0: [ 67  95 173 206 252 101 149  94 100 100 158 103  95 149 162 136 162 255
 157 192  90 100 110 197 100 218 100  98  92 112 103 158 108 116  94  81
 255 110  92  93  89 255  92  87  96 227 172  97]
1: [ 66 117  95 158  80 103 103 104 166 122  98 156  89 102 141 102  82 137
 148 106 119 105 140 107 142 114 148 122 149  96 113 155 161 100 153  79
  90 156 204  95  91 148 169  89 148 106 140 116]
2: [187 134 128  99  79 125 180 142 102 121 120  97 169 136  96 133 185  88
 147 170 150 145 153 150 107 143 111  99 100 134 137 100 102 186 102 131
  90 106  81 193 118  91 105 197 130 138  86 151]
3: [ 74 102  84  96  82 133 105 142 175 152 111 161  99 129 114 127  87  93
 114 102  89 102 114 100 166  91 159 187 111 124 120 143 123 104 166 183
  99 128 138  94 150 105 115 105 170 111  97 114]
4: [102 131 104 134  78 119 120 109 132 116 116 132 101 119 128 121 113 111
 142 125 150 129 138 121 139 121 121 114 126 109 138 135 150 111 132  84
  92 135 153 117  99 113 132  85 135 124 121 111]
5: [229 186 185 103  82 130 104 109 107 111 143 104 160 107 176 176 166  86
 106  99 173 160 106 144 122 144 104  91 179 143 170  95 155 100 157  79
  90 136 119 138 213  90 129 104 149 148 191 103]
6: [179 171 168 106  78 113 102 100 121 106 127 102 129 108 174 155 154  91
 109 110 162 142 111 141 124 139 102  92 169 120 151  95 153  93 140  81
  97 147 152 120 168 113 144  94 146 135 175  98]
7: [ 84 100  98 101 174 141 162 184 113 135 178 107 178 150  83 113  89  93
 138 188  90 111 127 134 134 111 120 133  87 145  94 143 100 215  94 214
 170 104  91 189 114  93 103 228  97 143  90 132]
8: [ 65  93 133 197 189 113 116 101 104 166  99 235  86 135  85 105 119 214
 141 105  90 110 211 101 106  96 191  95  82 101  97  99 100 107 184  82
 115 150 251  96  88  88 228 127 124 106 124 255]
9: [ 89 126 183 146 101 111 106 100 114 105 100  98  89  99 182 117 155 120
 151 125 113 136 128 176 106 188 115  99 168 112  98 144 138 104  95  82
 148 149 142  98  98 146 142  86  97 137 164 100]
10: [ 64  93  80 248 255 116 108 102 206 144 103 255  93 146  90 110  82 255
 159 104  86  98 140  95 175  95 230 220  88 113 100 201 139  97 173 175
 108 120 255  88  79 255 157  89 121 103  87 186]
11: [ 59  93 150 254 203 103 103  99 112 106 102 118  91 107 196 102 105 235
 202 109  93  99 123 145 107 173 155  95 145 109  98 162 149 105  99  87
 213 166 180  94  92 252 182  87  93 131 182 112]
12: [ 62  96  88 162 255 171 175 139 101 152 134 134 104 155  88 105  88 220
 145 138  91 101 117  94 103  92 169 123  84 138 103 105 103 143  99 158
 255 103  92 108  97 190 100 173  96 138  88 191]
13: [154 152 203 159  81 123 154 103 112 114 112 124  98 133 153 161 246 156
 108 105 213 158 135 108 104 161 104  94 207 116 153  96 159 102 224  87
  93 178 187  94 119  88 201  96 153 150 232 134]
14: [ 64  92  86 117 187 179 138 152 136 164 119 184 102 165  88 103  81 155
 109 100  87  98 120  97 148  97 181 195  85 147 110 102 105 119 139 238
 132 102  93 103 105 145  97 162 109 101  89 180]
15: [ 64  95  92 100 201 189 149 183 157 158 188 151 114 167  87 104  82 132
 105 145  96 103 107  98 184  92 152 232  80 159  99 151  98 147  95 255
 147 103  86 103 116 151 100 170  94 105  92 121]
16: [ 90 145 211 183  81 104  99  93 101 117 109 170 102 111 153 106 186 164
 110 108 179 151 160  99 104 129 118  96 207 104 124  90 167 103 199  84
  92 182 248  99  95  96 228  82 125 104 239 164]
17: [ 65 100 100 140 131 119 117 106 129 122 120 126 100 136 131 126  81 133
 140 121  89 108 111 114 126 124 145 141 105 122 100 130 117  98 110 100
 135 124 112  91  99 149 118  91 125 123 113 112]
18: [209 151 117  98  77 115 138 169 137 129 127  98 172 114 123 135 148  91
 141 139 138 146 140 155 135 130 105 104 116 124 145 122 121 174 102 138
  89 113 103 182 140  84 100 164 144 118  89 120]
19: [216 180 192  93  74 115 112 112 107 105 151 108 168 110 186 172 175  90
 105 112 171 162 106 151 119 160 110  98 177 133 157  98 158 106 133  85
  92 130 112 135 195  94 119  88 127 152 191 102]
20: [ 60  94  89 138 245 138 104 111 151 131 161 103  98 151  93 116  83 176
 115 150  88  95 105 100 162 105 152 207  81 133  94 213 100 130  99 149
 199 101  88  95  92 208 103  96  99 123  87  97]

[194 152 137  99  77 132 143 122 105 131 102 135 138 126 110 135 177  88
 119 135 189 153 154 124 107 116 104  95 154 133 164  97 140 136 168  87
  96 147 149 159 148  90 148 138 154 121 124 141] 6 18 5 4 2
[103 100 117  98 170 121 190 154  96 110 166 105 194 158  90 132 150  86
 144 188  85 134 129 161 106 163 114 106  92 145  97 132 101 216  92 175
 179 105  94 202 108  91 100 235  97 157  87 128] 7 2 18 15 12
[192 136  86 100  82 122 110 188 174 140 146 120 173 108 110 122  80  87
 144 136 124 130 129 137 171 102 111 166 114 132 142 165 115 175 101 196
  88 105  91 171 160  86  93 155 158 103  86  95] 18 3 2 7 4
[ 69 102  94  98 143 163 156 174 134 139 169 124 141 158  90 116  79 104
 118 142  82  93 111  96 158  96 133 172  83 154 124 132  97 149  93 219
 127 100  84 136 130 125 104 178 112 129  96 123] 15 7 14 3 17
[ 66  95  94 177 255 129 100  91 154 133 154 101  93 141  86 100  81 239
 103 160  88  98 106 108 149 110 150 201  86 133 101 232 102 114  95  84
 255 110  92  97  94 255 101  92 100 139  91  97] 20 12 17 0 11
[182 160  87  97  72 109 100 121 155 119 100 151 109 106 138 118 110  86
 129 107 193 139 150 116 154 101 104 124 170 103 183 133 175 101 179 100
  92 151 197 115 132  87 155  89 184 109 133 103] 4 6 1 5 3
[155 153 173 110  76 104 112 105 114 102 129  99 138 112 165 141 159  79
 112 119 151 151 124 159 114 153 101  93 154 118 137 100 150 111 111  80
  91 134 125 131 140 112 133  91 118 148 168 100] 6 19 5 9 4
[180 134  94  95  75 127 127 181 148 149 149 118 172 113  93 134  84  89
 130 129 100 132 128 129 145  98 117 153  90 147 140 129  98 169 102 200
  94 105  94 177 162  89  95 183 143 101  89 124] 18 2 7 3 4
[246 165 106  98  75 117 117 173 153 140 135 124 186 111 113 128 131  86
 128 127 161 149 145 146 149 100 103 120 142 135 172 119 131 164 119 144
  96 122 115 192 163  91 116 154 158 107  96 119] 18 2 5 6 19
[148 144 197 114  73 115 127  98 106 116 103 101 122 122 150 154 197 114
 104 115 163 161 119 127 102 151 108  94 160 133 135  97 138 101 149  80
 105 143 123 114 143  94 150 109 122 156 197 100] 6 19 5 13 9
[ 70 101  91 255 255 143 111 105 162 151 148 102  90 138  86 103  82 255
 139 176  85  98 101  88 122  91 182 193  87 107  97 217  98 108  93  83
 255 107  95  96  95 255  99  94  96 162  95 126] 20 12 0 11 17
